Here are some numbered points:
tensor([ 0.7,  1.4,  0.9,  0.2, -0.4, -0.6, -0.6, -0.2, -0.6, -1.5, -1.6,  0.5,  1.5,  1.6,  1.5,
         0.7]) 0
tensor([ 0.9,  0.8,  0.6,  1.2,  0.9,  1.1,  0.6,  0.8,  0.6,  0.8,  1.3,  1.3,  1.1,  1.3,  0.4,
        -2.1]) 1
tensor([-1.1, -1.3, -1.5,  0.1,  0.8,  0.9,  0.9,  0.5,  0.9,  1.0,  1.1,  0.2, -1.4, -0.8, -0.5,
        -0.7]) 2
tensor([ 1.0,  1.0,  0.7,  1.1,  0.1, -1.9,  0.0,  1.1,  0.7,  0.4,  0.7,  0.8,  1.0,  1.2,  1.5,
         0.6]) 3
tensor([-0.8,  0.4,  1.2,  0.9,  0.2,  0.3,  0.2,  1.0,  0.8,  0.7,  0.5,  0.4,  0.1,  0.7,  1.2,
         0.6]) 4
tensor([ 1.1,  1.5,  1.0,  0.3, -0.6, -2.0, -1.5, -0.8, -1.3, -2.0, -0.5,  1.5,  0.5, -1.8,  0.7,
         0.8]) 5
tensor([ 1.1,  1.4,  1.6,  0.4,  0.2,  0.4,  0.0,  0.0,  0.1,  0.9,  1.4,  1.3,  1.5,  1.2,  0.6,
        -1.1]) 6
tensor([-1.0,  0.5,  0.8,  1.1,  0.8,  1.2,  1.0,  0.5,  0.5,  1.1,  1.3,  1.1, -0.1, -1.1, -1.3,
         0.1]) 7
tensor([ 0.6, -1.6, -0.3, -0.4,  0.1,  0.6,  0.6,  0.6,  0.3,  0.2, -1.1, -1.6, -0.3,  0.4, -1.2,
        -1.1]) 8
tensor([-0.9, -0.1,  0.3,  0.8,  0.5,  1.0,  0.9,  0.5,  0.7,  0.8,  1.3,  0.9, -0.1, -1.4, -0.4,
        -0.1]) 9
tensor([-0.6, -0.8,  0.0,  0.7,  0.6,  1.0,  1.2,  0.6,  0.7,  0.5, -0.1, -1.0, -1.1, -0.3, -2.0,
        -0.1]) 10
tensor([ 0.5, -1.0,  0.5,  0.7,  0.8,  1.2,  0.7,  0.4,  0.7,  0.6,  0.8,  0.6,  0.1, -0.2,  0.2,
         1.2]) 11
tensor([ 0.8,  1.5,  0.7, -0.1,  0.0,  0.8,  0.4,  0.0,  0.1, -0.2, -0.4, -2.0, -1.2,  0.0,  0.6,
         0.8]) 12
tensor([-1.6, -0.9, -0.1,  0.4,  0.7,  0.8,  1.1,  0.6,  0.6,  0.7,  0.9,  1.1, -0.5, -1.2, -0.5,
        -0.2]) 13
tensor([-1.2, -0.4,  0.8,  1.5,  0.9,  0.9,  0.8,  0.9,  0.5, -0.1, -0.7, -1.8, -1.9, -0.7, -0.1,
         0.9]) 14
tensor([ 1.0,  1.0,  0.0, -1.0,  0.0,  0.7,  0.7,  0.4,  0.4, -0.1, -1.1, -1.3,  0.5,  1.0,  1.1,
         0.8]) 15
New points follow, each followed by the numbers of its three nearest points above by angle, seen from the average point of the numbered points, nearest first.
tensor([ 1.6,  1.2,  1.2,  0.9, -0.3, -1.4,  0.1,  0.8,  0.4,  0.0, -1.6,  0.9,  1.0, -1.7,  0.8,
         0.8]) 5 0 3
tensor([ 0.7,  1.0, -0.8, -2.0, -1.2, -0.4,  0.1,  0.5,  0.7,  1.1,  1.1,  0.6, -0.5, -1.7, -2.0,
        -0.2]) 2 9 7
tensor([-0.7,  0.3,  0.9,  0.9, -0.1, -1.2, -0.8,  0.2,  0.7,  0.6, -0.7, -1.3,  0.9,  1.6,  0.1,
        -1.4]) 0 3 8
tensor([ 1.0,  0.8,  0.8,  1.2,  0.2, -1.8,  0.5,  0.7,  0.0, -0.6,  0.3,  0.5,  1.2,  1.7,  1.2,
         0.8]) 3 0 5
tensor([ 1.1,  1.6,  1.3,  1.0,  0.8,  0.5, -1.1, -1.9, -0.6,  0.6,  0.6,  0.4, -0.2, -0.2,  0.0,
         1.1]) 5 6 12
tensor([ 0.5,  1.4,  1.2,  0.5,  0.9, -0.2, -0.9,  1.2,  0.5,  0.7, -0.7,  0.1,  1.5, -0.6, -0.7,
         0.5]) 5 0 3
tensor([ 0.9,  0.3, -0.7, -0.4, -0.4, -0.7, -0.2, -1.0, -0.7, -0.3, -0.1,  0.6,  1.1,  0.1, -1.8,
        -0.2]) 5 0 8
tensor([ 1.2,  1.3,  1.2,  0.5, -0.1, -0.3, -0.5, -0.2,  0.0,  0.5,  1.5,  0.9, -0.6, -1.1,  0.7,
         0.7]) 5 6 3
tensor([-0.7, -1.7, -0.3, -0.2, -0.7, -1.9,  0.6,  0.4, -0.2,  0.5,  0.6, -1.3,  0.8,  1.4,  0.6,
        -1.4]) 8 3 2
tensor([ 0.9, -0.8, -1.2, -1.4, -0.4,  0.4,  0.5,  0.5,  0.4, -0.8, -2.3, -0.5,  0.4,  0.9, -0.6,
        -1.8]) 8 15 0
tensor([ 0.7,  0.8,  0.7,  0.6,  0.8, -1.0, -0.4,  0.3,  0.5,  0.9,  1.0,  1.2,  1.5,  1.6,  0.8,
         1.0]) 3 6 0
tensor([-1.8, -1.6, -2.1, -1.4, -0.1,  0.0,  0.0, -0.1, -0.4, -0.1,  0.0,  0.3, -1.4, -0.4,  1.2,
         1.0]) 2 13 8
tensor([ 0.2, -0.9, -1.1, -0.7,  0.3,  0.4,  0.0,  0.1, -0.5, -0.3, -0.1,  1.0,  1.4,  1.2,  0.3,
        -0.8]) 0 8 1
tensor([ 0.5, -0.8, -1.4, -0.2,  0.6,  0.9,  0.9,  0.5, -0.3, -1.5, -0.8,  0.1,  0.3,  0.4, -1.2,
        -1.5]) 8 10 2
tensor([-1.0, -0.4,  0.0,  0.9,  0.5,  0.1, -0.2,  0.6,  0.9,  0.0, -1.6, -0.7,  1.0,  1.3,  0.1,
        -1.5]) 8 0 15
tensor([ 0.9,  0.9,  0.0, -1.1, -1.8, -0.6,  0.2,  0.7,  0.7,  0.5, -0.7, -0.9,  0.4,  1.7,  0.9,
         0.8]) 15 0 3
tensor([ 0.9,  1.3,  1.0,  0.2, -0.3, -1.3, -1.5, -0.1,  0.4,  0.6,  1.0,  0.2, -1.0, -1.6, -1.1,
         0.0]) 5 12 3
tensor([ 0.3, -1.4,  0.7,  1.1,  1.1,  1.4,  1.1,  0.8,  0.8,  0.4,  0.6,  0.9,  0.0, -0.8, -0.2,
         0.8]) 11 9 13
tensor([ 0.7,  1.2,  1.3,  0.2,  0.6,  1.3,  0.5,  0.2, -0.2, -0.7, -0.6, -1.4, -1.7, -0.1,  0.6,
         1.0]) 12 14 15
tensor([ 0.0,  0.1, -0.2,  0.2,  0.3,  1.1,  0.1, -0.6, -2.4, -0.2,  1.0,  0.8,  1.2,  1.4,  1.4,
         1.0]) 0 6 5
tensor([ 0.9,  1.6,  0.7,  0.7,  0.6,  0.9,  0.4, -0.6, -1.6, -1.7, -1.6, -1.6, -1.4, -1.5, -1.5,
        -1.1]) 12 14 8
tensor([ 1.0,  0.7,  1.0,  0.6,  0.9,  1.0,  0.9,  0.9,  0.2, -1.4, -1.5,  0.5,  0.5,  0.7,  0.3,
        -0.6]) 0 15 1
